In the data rows, zero lies at 4.5, halfway between 4 and 5.
Some points:
[3 3 3 4 5 3 6 3 7 3 4 4 6 4 5 6 6 8 4 6 2 3 3 8 6 4 4 6 8 2 4 4 4 3 5 6 4
 2 3 4 8 6 7 5 5 7 6 5 5 4 3 7 6 5 3 2 4 4 5 5 4 7 4 4]
[2 7 5 5 4 5 4 5 7 6 1 3 5 2 6 4 4 5 6 4 4 9 4 5 5 7 7 3 7 4 4 5 4 3 4 4 6
 3 7 3 7 3 4 3 2 6 5 4 4 4 5 0 2 6 5 3 5 2 4 4 5 9 4 4]
[6 6 7 5 7 2 7 3 5 2 4 5 2 3 6 6 3 1 2 5 3 8 3 6 6 1 6 3 5 5 5 4 7 3 6 3 3
 2 6 3 1 6 4 7 6 3 4 4 5 4 4 3 5 3 3 3 4 5 4 3 6 5 6 7]
[5 4 3 4 5 5 7 8 5 5 3 6 2 7 6 4 2 5 4 3 6 4 5 1 7 6 5 3 4 3 8 3 7 5 4 3 5
 8 5 5 6 5 5 4 4 5 6 5 4 4 7 5 5 4 4 1 6 7 2 5 3 6 6 4]
[5 4 3 3 5 4 6 4 6 7 3 4 2 5 4 6 8 3 4 5 7 4 2 2 6 6 7 7 6 3 2 4 6 5 7 5 6
 5 3 6 2 5 5 4 2 6 4 7 5 4 4 2 3 4 5 8 2 4 9 7 3 4 7 3]
[3 3 3 5 6 4 5 6 7 5 3 4 3 8 7 4 4 6 7 8 4 5 4 4 1 1 5 5 1 3 5 5 5 6 5 7 5
 2 6 5 4 5 5 6 2 5 5 1 6 4 3 5 1 5 5 6 5 6 4 1 5 5 6 2]
[6 2 5 4 4 4 4 3 2 6 6 7 7 3 6 3 3 5 8 4 8 4 6 3 3 2 7 1 7 5 6 5 5 5 3 4 6
 4 2 5 4 5 5 6 4 6 4 4 3 1 4 5 5 4 3 7 1 5 2 5 6 7 4 4]
[6 3 3 7 2 6 6 4 1 6 6 3 6 5 4 4 6 7 3 4 3 9 4 5 7 6 4 4 4 3 3 3 4 7 4 4 4
 6 6 5 6 7 5 9 5 5 5 4 2 5 7 2 3 3 3 7 6 6 6 3 5 3 6 7]
[6 4 6 7 4 7 2 2 5 4 7 6 4 5 3 6 7 4 4 7 3 6 5 2 3 4 2 0 4 5 4 2 5 5 6 3 7
 5 3 4 5 6 4 4 3 5 1 7 7 5 2 6 4 5 3 5 6 4 5 4 3 7 3 5]
[5 8 4 5 7 6 6 6 3 8 6 3 2 3 8 2 2 2 6 5 1 5 4 3 5 6 4 6 5 6 3 5 3 3 5 9 4
 7 4 7 6 6 6 5 6 2 4 5 4 2 6 8 4 6 3 5 3 3 3 4 4 6 5 5]
[5 4 5 4 6 1 5 6 7 0 4 3 7 4 3 3 5 4 8 4 4 4 3 3 6 5 2 3 5 6 6 5 4 6 5 5 6
 2 6 2 6 5 3 5 4 2 7 5 5 5 7 5 3 1 6 5 4 2 6 6 4 2 8 5]
[8 5 7 9 3 5 7 6 6 4 5 6 4 6 4 5 5 5 4 4 4 5 6 6 2 6 5 4 7 6 4 7 4 6 3 6 4
 4 0 5 3 6 8 2 2 5 7 4 2 6 5 3 5 4 6 4 6 5 3 5 5 3 4 4]
[4 7 3 6 4 5 2 1 4 4 6 3 5 6 4 5 2 2 4 5 5 2 7 6 7 4 7 3 6 3 5 6 4 6 6 6 3
 6 8 4 2 5 7 2 5 6 5 2 7 5 6 5 4 2 4 5 6 2 4 4 2 4 3 5]
[6 5 1 5 4 3 2 5 4 5 5 7 5 2 6 6 4 4 7 2 3 3 6 3 7 4 1 6 3 4 6 7 3 8 7 3 6
 3 4 6 2 2 6 4 4 4 4 5 4 5 2 3 4 5 5 2 5 6 8 3 6 5 4 4]
[4 5 4 4 6 4 5 5 2 1 3 5 6 5 5 2 6 2 4 6 9 6 8 7 5 7 3 5 7 3 5 2 3 3 3 5 4
 5 3 5 4 4 3 5 5 2 4 3 5 1 3 6 5 3 6 3 6 6 6 1 3 3 4 2]
[1 8 3 5 3 5 6 5 5 3 4 3 3 4 3 7 3 5 4 2 6 4 4 3 1 4 3 4 6 6 6 3 4 4 6 4 4
 4 4 6 5 6 3 4 8 6 4 3 2 5 0 6 2 2 3 6 7 4 4 4 7 4 5 5]
[3 5 4 5 2 7 5 3 5 3 5 3 1 7 3 6 3 6 4 4 6 6 4 4 9 2 3 3 5 7 2 4 3 5 1 7 6
 4 6 6 5 3 6 4 4 4 5 4 5 4 6 6 3 7 8 4 1 7 5 5 7 3 3 6]
[5 6 5 4 2 6 2 2 4 5 4 4 8 8 5 5 3 7 4 4 4 7 2 7 3 5 4 5 3 3 8 7 6 2 7 4 5
 6 4 4 3 5 4 2 6 2 5 6 3 1 4 4 7 7 4 5 2 5 5 4 2 4 4 5]
[5 3 5 2 0 4 6 5 3 5 5 7 4 5 5 4 7 0 3 4 2 4 4 6 5 1 3 3 6 3 6 6 1 4 5 3 8
 7 3 5 6 5 3 4 5 5 6 2 5 6 5 5 2 6 5 3 5 3 5 6 4 3 6 2]
[4 4 7 6 3 5 7 2 5 3 5 4 4 4 4 2 7 6 7 3 2 1 5 4 5 5 5 5 4 4 4 5 8 4 3 5 7
 3 4 8 3 1 3 6 8 5 5 6 4 4 5 5 7 5 5 4 8 3 3 3 1 6 7 5]
[3 3 2 4 5 6 3 5 5 8 4 6 5 8 3 4 8 4 6 4 5 4 8 7 6 2 4 7 4 5 4 3 5 2 4 4 3
 1 5 3 6 7 4 2 5 5 2 6 1 6 8 3 5 4 3 3 5 0 4 3 6 4 7 4]
[6 6 5 3 5 0 6 4 6 9 5 2 5 6 5 5 3 8 4 4 3 4 5 5 3 5 4 2 4 5 4 1 5 2 5 6 6
 5 4 2 4 0 5 5 5 5 2 5 4 4 6 4 2 4 6 4 5 4 4 5 5 1 5 5]
[8 7 5 5 5 5 6 4 4 3 5 7 8 3 4 4 2 5 3 5 6 3 4 5 3 2 6 4 3 5 4 1 2 5 5 3 3
 6 6 5 5 5 4 2 4 9 4 6 4 5 5 7 4 5 4 5 4 5 7 2 4 7 6 4]
[5 7 6 4 4 5 5 7 4 8 3 6 6 7 1 8 5 3 6 3 5 3 3 4 6 7 5 4 4 3 6 5 5 4 5 7 4
 4 4 5 5 3 4 6 3 4 4 4 9 8 5 5 6 2 5 5 2 5 6 1 6 6 3 6]
[6 4 4 2 5 0 4 4 6 3 8 2 2 5 2 5 8 3 4 2 6 5 6 5 3 5 6 6 1 5 6 6 4 4 4 5 3
 7 6 6 6 4 6 6 3 6 6 8 4 5 4 4 4 5 5 4 2 4 3 3 4 7 1 5]
[5 4 5 5 5 6 2 5 6 3 7 8 3 1 7 3 3 6 2 6 7 3 6 6 2 6 3 5 3 4 6 4 6 5 7 9 7
 4 4 2 5 5 4 6 8 6 4 4 3 6 5 1 3 5 8 5 3 5 6 5 3 6 5 5]
[6 3 5 5 5 6 4 5 4 2 2 6 3 6 5 4 5 7 3 3 2 5 5 8 3 2 5 5 6 7 5 4 5 5 5 5 3
 6 6 6 6 2 3 6 4 1 3 5 5 6 3 5 5 1 5 6 4 4 4 8 5 6 2 3]
[5 3 5 5 3 4 2 6 3 5 5 2 4 5 8 7 3 3 7 5 5 2 4 4 4 5 7 7 6 7 6 4 7 2 3 3 4
 4 4 4 5 7 2 6 3 4 5 5 6 4 3 6 2 4 5 3 6 5 7 6 2 3 1 8]
[2 7 5 6 6 4 4 5 8 6 5 5 8 5 7 2 6 4 4 3 5 7 5 5 4 3 5 5 2 4 4 3 5 7 3 4 8
 7 4 6 3 3 4 4 3 5 7 4 6 7 3 5 6 4 1 4 2 6 6 6 5 1 5 8]
[3 3 3 5 4 4 2 5 2 5 6 4 5 3 4 2 5 5 3 4 5 4 0 5 5 5 4 2 4 7 5 5 2 2 2 6 3
 2 5 5 3 6 5 4 2 5 3 4 4 7 2 4 8 3 4 4 7 6 3 7 4 5 7 3]
[1 6 5 2 7 5 6 5 4 4 7 5 5 4 5 5 6 6 5 5 2 2 3 6 4 5 2 3 6 4 4 7 8 7 1 2 1
 7 5 5 4 7 4 4 4 5 4 6 6 4 5 2 4 5 6 5 5 3 4 2 6 1 3 2]
[5 6 1 2 5 5 6 6 5 4 2 7 4 4 2 4 6 6 4 5 2 5 7 5 2 8 7 4 4 4 3 8 3 4 3 2 6
 2 7 3 1 7 3 4 6 4 3 5 7 3 6 7 6 4 5 4 4 7 5 6 4 4 3 5]
[4 4 8 5 4 5 2 5 5 5 2 2 4 2 5 1 6 5 2 1 6 3 4 2 4 1 7 4 3 4 3 6 4 6 7 3 6
 7 2 3 7 7 5 3 5 3 1 3 4 3 4 4 7 4 7 4 5 6 6 3 6 4 3 5]
[5 5 7 3 5 5 1 3 3 6 2 8 2 4 2 3 3 8 4 9 6 7 5 1 5 4 5 5 4 6 3 6 4 5 4 5 2
 5 3 4 5 3 5 5 5 5 8 3 3 4 3 6 5 4 3 2 6 1 6 5 3 3 5 5]
[3 5 9 2 6 4 2 7 5 5 7 5 5 6 2 5 2 5 4 7 4 3 4 6 5 5 4 5 6 5 2 3 2 4 4 0 6
 4 5 7 4 5 7 6 7 1 3 3 3 6 4 3 5 7 2 6 5 6 4 5 4 6 4 3]
[6 3 4 4 5 4 5 7 4 2 7 4 6 4 3 4 1 3 4 4 6 5 5 4 6 4 4 5 7 2 2 9 7 3 6 6 4
 5 6 2 5 3 2 5 3 6 3 6 4 5 1 5 6 7 2 5 7 4 3 6 6 3 5 4]
[3 1 4 7 7 5 5 5 2 7 4 4 4 2 2 4 4 3 2 1 4 5 5 4 3 4 5 4 6 5 6 3 6 5 5 5 4
 2 5 3 4 3 5 3 8 3 9 5 7 4 4 7 3 8 5 6 5 4 5 4 4 3 3 3]
[3 1 6 4 3 7 5 3 7 5 6 6 7 2 4 5 6 3 4 6 3 5 8 3 4 6 5 6 4 6 6 4 4 2 6 4 0
 6 5 4 5 2 6 2 6 3 5 4 5 2 4 5 2 3 6 5 5 9 4 5 8 5 9 6]
[4 5 6 6 5 3 3 3 2 5 3 4 5 2 3 8 6 7 5 6 6 5 5 4 6 4 6 8 4 6 7 3 4 7 4 5 6
 7 5 3 3 6 4 5 3 4 2 3 4 5 4 6 4 8 5 5 5 3 0 4 3 3 7 2]
[5 6 2 4 2 7 6 4 5 3 6 4 5 3 4 5 2 5 5 5 5 3 4 4 4 4 6 6 3 5 4 2 2 4 5 5 4
 3 3 4 6 4 3 7 3 2 6 6 9 4 7 1 6 6 4 4 7 4 2 3 4 3 4 4]
[4 3 4 4 7 6 5 6 1 2 4 4 4 5 6 6 6 4 7 4 3 4 4 2 2 5 2 4 5 3 2 3 3 1 6 3 4
 5 7 4 4 4 6 3 2 5 6 1 3 5 4 4 8 4 6 5 2 1 4 4 4 2 4 7]
[6 6 5 5 8 6 4 3 4 3 1 2 5 4 6 5 6 2 6 7 6 5 3 5 2 5 3 5 5 3 5 6 5 4 6 4 3
 3 4 6 3 3 5 6 5 4 4 6 3 7 9 5 4 7 4 3 7 7 4 8 7 3 4 5]
[4 4 3 4 5 5 3 5 8 5 4 3 3 5 5 6 4 4 6 4 2 5 6 5 6 6 7 2 2 1 4 4 1 7 3 5 0
 5 1 4 6 3 0 4 6 6 5 4 1 6 4 3 5 5 4 6 2 5 3 6 2 4 4 5]
[3 5 4 6 4 3 6 3 2 2 4 5 5 7 5 3 3 2 2 5 2 2 4 2 6 8 4 8 0 3 3 4 6 4 3 4 4
 3 3 2 3 6 5 5 3 4 5 4 5 5 4 4 3 4 4 5 5 5 4 8 7 6 2 4]
[5 0 5 3 1 4 7 4 5 7 4 1 4 4 7 6 1 4 4 5 6 6 6 6 5 4 1 6 3 4 5 6 4 6 1 3 6
 5 5 3 5 4 4 3 6 4 5 6 6 6 6 5 8 2 4 7 4 2 5 4 4 8 4 5]
There is one direction along which these points spread out most. How many in every 100 of the points above lie lower along it than each point below? Round to a whole number. More than half of the points above lie lower than the first one.
[3 3 3 4 5 3 6 3 7 3 4 4 6 4 5 6 6 8 4 6 2 3 3 8 6 4 4 6 8 2 4 4 4 3 5 6 4
 2 3 4 8 6 7 5 5 7 6 5 5 4 3 7 6 5 3 2 4 4 5 5 4 7 4 4] 60
[5 6 5 4 2 6 2 2 4 5 4 4 8 8 5 5 3 7 4 4 4 7 2 7 3 5 4 5 3 3 8 7 6 2 7 4 5
 6 4 4 3 5 4 2 6 2 5 6 3 1 4 4 7 7 4 5 2 5 5 4 2 4 4 5] 22
[6 6 5 5 8 6 4 3 4 3 1 2 5 4 6 5 6 2 6 7 6 5 3 5 2 5 3 5 5 3 5 6 5 4 6 4 3
 3 4 6 3 3 5 6 5 4 4 6 3 7 9 5 4 7 4 3 7 7 4 8 7 3 4 5] 69
[4 7 3 6 4 5 2 1 4 4 6 3 5 6 4 5 2 2 4 5 5 2 7 6 7 4 7 3 6 3 5 6 4 6 6 6 3
 6 8 4 2 5 7 2 5 6 5 2 7 5 6 5 4 2 4 5 6 2 4 4 2 4 3 5] 49
[5 3 5 2 0 4 6 5 3 5 5 7 4 5 5 4 7 0 3 4 2 4 4 6 5 1 3 3 6 3 6 6 1 4 5 3 8
 7 3 5 6 5 3 4 5 5 6 2 5 6 5 5 2 6 5 3 5 3 5 6 4 3 6 2] 31
[5 6 1 2 5 5 6 6 5 4 2 7 4 4 2 4 6 6 4 5 2 5 7 5 2 8 7 4 4 4 3 8 3 4 3 2 6
 2 7 3 1 7 3 4 6 4 3 5 7 3 6 7 6 4 5 4 4 7 5 6 4 4 3 5] 80
[5 4 3 3 5 4 6 4 6 7 3 4 2 5 4 6 8 3 4 5 7 4 2 2 6 6 7 7 6 3 2 4 6 5 7 5 6
 5 3 6 2 5 5 4 2 6 4 7 5 4 4 2 3 4 5 8 2 4 9 7 3 4 7 3] 91
[3 3 2 4 5 6 3 5 5 8 4 6 5 8 3 4 8 4 6 4 5 4 8 7 6 2 4 7 4 5 4 3 5 2 4 4 3
 1 5 3 6 7 4 2 5 5 2 6 1 6 8 3 5 4 3 3 5 0 4 3 6 4 7 4] 82
[3 5 4 6 4 3 6 3 2 2 4 5 5 7 5 3 3 2 2 5 2 2 4 2 6 8 4 8 0 3 3 4 6 4 3 4 4
 3 3 2 3 6 5 5 3 4 5 4 5 5 4 4 3 4 4 5 5 5 4 8 7 6 2 4] 93
[4 3 4 4 7 6 5 6 1 2 4 4 4 5 6 6 6 4 7 4 3 4 4 2 2 5 2 4 5 3 2 3 3 1 6 3 4
 5 7 4 4 4 6 3 2 5 6 1 3 5 4 4 8 4 6 5 2 1 4 4 4 2 4 7] 78
[5 4 5 4 6 1 5 6 7 0 4 3 7 4 3 3 5 4 8 4 4 4 3 3 6 5 2 3 5 6 6 5 4 6 5 5 6
 2 6 2 6 5 3 5 4 2 7 5 5 5 7 5 3 1 6 5 4 2 6 6 4 2 8 5] 96
[3 1 4 7 7 5 5 5 2 7 4 4 4 2 2 4 4 3 2 1 4 5 5 4 3 4 5 4 6 5 6 3 6 5 5 5 4
 2 5 3 4 3 5 3 8 3 9 5 7 4 4 7 3 8 5 6 5 4 5 4 4 3 3 3] 29
[5 6 2 4 2 7 6 4 5 3 6 4 5 3 4 5 2 5 5 5 5 3 4 4 4 4 6 6 3 5 4 2 2 4 5 5 4
 3 3 4 6 4 3 7 3 2 6 6 9 4 7 1 6 6 4 4 7 4 2 3 4 3 4 4] 64
[6 4 4 2 5 0 4 4 6 3 8 2 2 5 2 5 8 3 4 2 6 5 6 5 3 5 6 6 1 5 6 6 4 4 4 5 3
 7 6 6 6 4 6 6 3 6 6 8 4 5 4 4 4 5 5 4 2 4 3 3 4 7 1 5] 84
[4 5 6 6 5 3 3 3 2 5 3 4 5 2 3 8 6 7 5 6 6 5 5 4 6 4 6 8 4 6 7 3 4 7 4 5 6
 7 5 3 3 6 4 5 3 4 2 3 4 5 4 6 4 8 5 5 5 3 0 4 3 3 7 2] 13
[4 4 8 5 4 5 2 5 5 5 2 2 4 2 5 1 6 5 2 1 6 3 4 2 4 1 7 4 3 4 3 6 4 6 7 3 6
 7 2 3 7 7 5 3 5 3 1 3 4 3 4 4 7 4 7 4 5 6 6 3 6 4 3 5] 2
